500 stands for zero in the data rows.
Here are some points:
[161   0 161 268 535 663 498 343]
[352 317 365 408 495 507 511 450]
[ 95  49 228 273 530 698 501 321]
[251 286 398 400 504 538 510 416]
[606 581 503 502 514 533 550 524]
[507 543 580 617 670 571 598 552]
[530 583 591 518 493 477 467 482]
[936 999 999 999 797 719 568 779]
[531 560 540 513 481 448 470 496]
[511 532 512 505 466 425 458 491]
[551 535 492 511 484 454 505 510]
[580 544 512 584 540 496 493 525]
[524 535 502 506 475 451 495 508]
[457 492 500 520 533 541 533 492]
[392 481 482 522 582 594 506 393]
[633 566 506 520 454 440 482 416]
[431 457 499 533 554 594 516 454]
[430 450 529 556 668 609 510 446]
[478 572 625 792 330  22 275 449]
[582 606 551 539 458 423 437 442]
[564 491 422 499 501 514 600 514]
[597 522 440 485 473 434 586 525]
[334 483 545 215 493 999 851 796]
[404 505 515 364 469 648 625 634]
[445 484 481 359 574 680 597 546]
[495 498 527 497 453 367 438 438]
[563 575 526 547 488 438 460 490]
[562 494 478 489 481 449 430 438]
Then 12 other points, each followed by its number:
[586 544 563 552 573 532 370 358] 0
[611 548 498 516 502 448 484 488] 1
[483 490 459 464 435 396 481 485] 2
[372 436 408 389 363 324 421 451] 3
[386 427 446 470 479 509 504 482] 4
[569 562 552 516 443 390 387 474] 5
[351 437 517 548 633 611 520 422] 6
[488 493 510 522 541 533 553 602] 7
[590 451 450 457 557 543 364 357] 8
[489 538 510 495 362 200 396 441] 9
[488 500 491 472 418 431 476 493] 10
[585 580 555 570 444 340 424 505] 11
Which of these numbered points is nearest to each point below, ignoring the 2 directions in which the first points spread most? Its number follows each.
[393 476 528 564 638 708 533 395] > 6
[338 421 508 565 606 724 519 376] > 6
[413 499 503 354 481 718 642 660] > 3
[420 363 457 446 587 527 294 319] > 0
[165 261 347 421 316 245 266 325] > 4
[515 530 511 515 510 506 515 540] > 11
[318 385 402 374 286 308 380 483] > 3
[704 807 759 649 580 497 447 533] > 5
[233 366 405 348 303 254 361 408] > 3
[435 451 521 510 512 560 506 519] > 4
[510 501 522 531 598 634 599 712] > 7
[655 712 721 479 389 314 130 286] > 0
[530 538 489 495 431 379 460 506] > 2
[588 535 454 522 498 320 489 302] > 1
[384 452 526 515 621 616 540 496] > 6
[588 393 392 464 626 612 286 101] > 8
[561 449 452 490 530 538 391 341] > 8
